The rows fall into hidden groups. Groups can overlap: rows of different groups may look alike. Groups are numbered from 0 in the order they first appear among the rows asked about.
The rows in order, each followed by its group:
[-0.4 -0.6 -0.3 -0.1 -0.2 -0.1 -0.6  0.1 -0.6 -0.3 -0.6 -0.9] 0
[-0.5 -0.1  0.3 -0.1 -0.6 -0.2  1.4  0.1  0.3 -0.1  0.  -1.2] 0
[-0.7 -0.9 -0.5 -1.1  1.5  0.2 -0.6  0.   1.9  0.2 -0.4  0. ] 1
[ 0.1 -0.3 -0.3 -0.7 -0.4  1.2  1.7  0.  -0.6 -0.1  0.3 -1. ] 0
[-0.9 -0.9 -0.5 -1.   1.7  0.7 -0.8 -0.3  0.4  0.5  0.1  0.9] 1
[-0.8 -0.9 -0.5 -1.   0.2 -0.1 -0.7 -0.2  2.6  0.8 -0.2  1.1] 1
[ 0.1 -0.2 -0.1 -0.6 -0.3 -0.3 -0.7  0.1 -0.6 -0.3 -0.7 -1. ] 0
[ 0.1 -0.2 -0.3 -0.8 -0.4  0.9  1.4  0.1 -0.6  0.   0.8 -0.9] 0
[-0.1 -0.1 -0.2 -0.1 -0.7 -0.6 -1.  -0.5 -0.2  0.   0.1 -0.2] 0
[-0.9 -0.8  0.5 -0.4 -0.3 -0.3 -0.9 -0.5 -0.3  0.   0.3  1.8] 0
[-0.8 -0.9  0.4  5.5 -0.3 -0.2 -0.7 -0.3 -0.4  0.   0.2  2.3] 0
[ 0.1  0.1  0.1 -0.3 -0.6 -0.3  3.8  1.5 -0.5 -0.2 -0.5 -0.9] 1
[-0.3  3.9  0.  -1.  -0.1  1.3  0.2  0.1 -0.6 -0.3 -0.6 -0.6] 0
[-0.3 -0.6 -0.4 -1.   0.8 -0.1 -0.6  0.2  2.8  0.  -0.6 -0.9] 1
[ 0.2  0.2  1.2  3.5 -0.7 -0.4 -0.8 -0.2 -0.4 -0.2 -0.5 -0.8] 0
[ 5.   0.2 -0.3 -0.6  2.5 -0.1 -1.  -0.6 -0.2  0.   0.5  1.1] 1
[-0.1  0.5  0.  -0.5 -0.7  0.6  2.3 -0.4 -0.3 -0.1 -0.1  0. ] 0
[ 0.  -0.3 -0.3 -0.8  3.4  0.3 -0.7  0.2  0.5 -0.1 -0.7 -0.7] 1
[-0.6 -0.8 -0.4 -1.  -0.1  0.  -0.4  0.1 -0.5  1.3  4.7  0. ] 0
[-0.3 -0.4 -0.4 -0.9  0.  -0.2 -0.6  0.1  2.9 -0.1 -0.7 -1. ] 1
[-0.5 -0.6  0.9 -0.5 -0.1 -0.5 -1.  -0.7  0.4  0.2 -0.1  0. ] 0
[-0.5 -0.4 -0.2 -0.3 -0.6 -0.5 -1.  -0.5 -0.2  0.   0.2  0.6] 0
[-0.2 -0.6 -0.4 -0.9  0.  -0.2 -0.6  0.1  2.9  0.  -0.6 -0.9] 1
[-0.3 -0.6 -0.4 -1.   0.6 -0.1 -0.6  0.1  2.6  0.  -0.6 -0.9] 1
[-0.4 -0.4 -0.4 -0.9  1.2 -0.1 -0.6  0.1  2.  -0.2 -0.7 -1. ] 1
[-0.9  0.6  0.  -0.7 -0.1  1.2  0.6 -0.5  0.1 -0.2 -0.2  7.8] 0
[-0.8 -0.8  0.5  4.9 -0.2 -0.2 -0.8 -0.3 -0.4 -0.1  0.1  1.5] 0
[-0.8 -0.9  0.4  5.4 -0.4 -0.3 -0.8 -0.3 -0.3  0.   0.3  2.5] 0
[-0.2 -0.2 -0.2 -0.2 -0.7 -0.5 -1.  -0.5 -0.3 -0.1 -0.1  0.1] 0
[ 0.   0.3  0.7  2.6 -0.7 -0.5 -0.9 -0.4 -0.3 -0.1 -0.3 -0.4] 0
[ 0.1  0.8  1.7  0.2 -0.6 -0.4 -0.4  0.  -0.5 -0.3 -0.6 -1. ] 1
[ 0.2  0.  -0.1 -0.2 -0.7 -0.5 -1.  -0.4 -0.3 -0.1 -0.3 -0.5] 0
[-0.6  0.7 -0.2 -1.   0.   1.8  0.7  0.1 -0.6 -0.2 -0.4 -0.2] 0
[-0.3 -0.5 -0.4 -0.9 -0.2  0.  -0.5  0.2 -0.6  1.3  4.7 -0.7] 0
[ 5.   0.1 -0.3 -0.8  3.4  0.  -0.7  0.  -0.6 -0.3 -0.6 -1.1] 1
[-0.4 -0.2 -0.2 -0.5 -0.7  0.1  2.9 -0.3 -0.3  0.   0.9  0.4] 1
[-0.5 -0.7 -0.3 -0.2 -0.1 -0.1 -0.5  0.1 -0.6 -0.3 -0.5 -0.4] 0
[-0.1  0.3  0.1 -0.4 -0.7 -0.1  3.3  0.2 -0.3 -0.1 -0.2 -0.4] 1
[ 0.2  0.3 -0.2 -0.6 -0.6  1.2  1.6 -0.1 -0.5 -0.1  0.3 -0.9] 0
[ 0.3  0.1  0.  -0.1 -0.5 -0.4  1.6  3.2 -0.5 -0.3 -0.6 -1. ] 1
[-0.7 -0.8 -0.1  1.4 -0.4 -0.4 -0.9 -0.5 -0.3  0.   0.3  1.5] 0
[ 0.2  0.3 -0.1 -0.5 -0.6  1.2  2.5 -0.2 -0.4 -0.1 -0.2 -0.7] 0
[-0.2 -0.1 -0.2 -0.9 -0.2 -0.1 -0.6  0.2 -0.6 -0.3 -0.6 -0.9] 1
[ 0.5  1.2  1.4 -0.1 -0.6 -0.4 -0.1 -0.1 -0.5 -0.2 -0.6 -1. ] 1
[ 3.2  1.7 -0.3 -0.8  2.4  0.6 -0.7  0.1 -0.5 -0.3 -0.7 -1. ] 1
[ 0.2  0.3 -0.1 -0.5 -0.6  1.2  2.3 -0.2 -0.3 -0.1 -0.1 -0.5] 0
[-0.3  1.3  1.2 -0.3 -0.7 -0.4  0.1 -0.4 -0.3  0.   0.1  0.1] 0
[-0.8 -0.8  0.1  3.4 -0.3 -0.3 -0.9 -0.5 -0.3  0.   0.4  2.6] 0
[-0.1 -0.4 -0.1 -0.3 -0.3 -0.2  1.   3.2 -0.6 -0.3 -0.6 -1. ] 0
[-0.4 -0.6 -0.2 -0.3 -0.3 -0.2 -0.6  0.1 -0.6 -0.3 -0.6 -0.9] 0
[-0.1  0.2  1.5 -0.2 -0.3 -0.2 -0.6  0.1 -0.6 -0.4 -0.6 -0.9] 1
[ 0.2  1.3 -0.2 -0.4 -0.6 -0.5 -0.9 -0.4 -0.3 -0.1 -0.3 -0.5] 1
[-0.9 -0.9 -0.5 -0.9 -0.2 -0.1 -0.9 -0.4  1.3  1.4  0.4  3.2] 1
[ 0.1  0.2  0.  -0.5 -0.5  0.1  3.3  0.2 -0.5 -0.2 -0.6 -0.9] 1
[-0.8 -0.7 -0.4 -0.9 -0.4  0.  -0.9 -0.6  0.4  1.5  1.1  2.2] 1
[-0.2 -0.4 -0.3 -0.7 -0.2 -0.2  1.3  3.2 -0.6 -0.3 -0.6 -0.6] 0
[ 0.2  0.1 -0.1 -0.2 -0.6 -0.5 -0.9 -0.3 -0.4 -0.1 -0.5 -0.8] 0
[ 5.   0.5 -0.3 -0.8  2.4  0.1 -0.7  0.1 -0.6 -0.3 -0.7 -1. ] 1
[-0.7 -0.8 -0.5 -1.   0.   0.1 -0.5  0.  -0.2  1.5  0.4 -0.2] 1
[-0.3 -0.6 -0.4 -1.   0.4 -0.1 -0.6  0.1  2.9  0.  -0.6 -0.8] 1
[ 0.1  0.  -0.1 -0.5 -0.5 -0.3 -0.8  0.  -0.6 -0.3 -0.6 -1. ] 0
[-0.3 -0.2  0.   0.9 -0.6 -0.5 -1.  -0.6 -0.2  0.   0.   0.4] 0
[-0.8  1.2 -0.4 -1.2 -0.2 -0.4 -0.2 -0.9 -0.6 -0.5 -0.5 -0.4] 1
[ 0.5  0.5  0.  -0.6 -0.5  0.5  2.8  0.  -0.5 -0.2 -0.6 -1. ] 1
[-0.5  0.3  0.2 -0.6 -0.5  0.3  1.4 -0.4 -0.1  0.   0.2  1.3] 0
[ 0.1  0.1  0.3  2.2 -0.7 -0.6 -1.  -0.5 -0.3 -0.1 -0.1 -0.1] 0
[ 0.1 -0.1 -0.1 -0.2 -0.7 -0.5 -1.  -0.4 -0.3 -0.1 -0.2 -0.2] 0
[-0.1 -0.4 -0.4 -0.8  4.   0.3 -0.6  0.1  0.  -0.2 -0.6 -1. ] 1
[-0.3 -0.7 -0.4 -1.  -0.2  0.2  0.   0.2 -0.6  0.7  4.7 -0.7] 0
[ 0.2 -0.1  1.   2.2 -0.5 -0.3 -0.4  0.6 -0.6 -0.3 -0.6 -1. ] 0
[ 0.4  4.8 -0.1 -0.5 -0.6 -0.5 -1.  -0.5 -0.3 -0.1 -0.1  0.2] 1
[-0.8 -0.8  0.3  5.3 -0.3 -0.3 -0.9 -0.4 -0.3  0.   0.4  1.9] 0
[-0.7  0.4  0.2 -0.7 -0.5  0.4  1.4 -0.5 -0.2  0.   0.5  3.1] 0
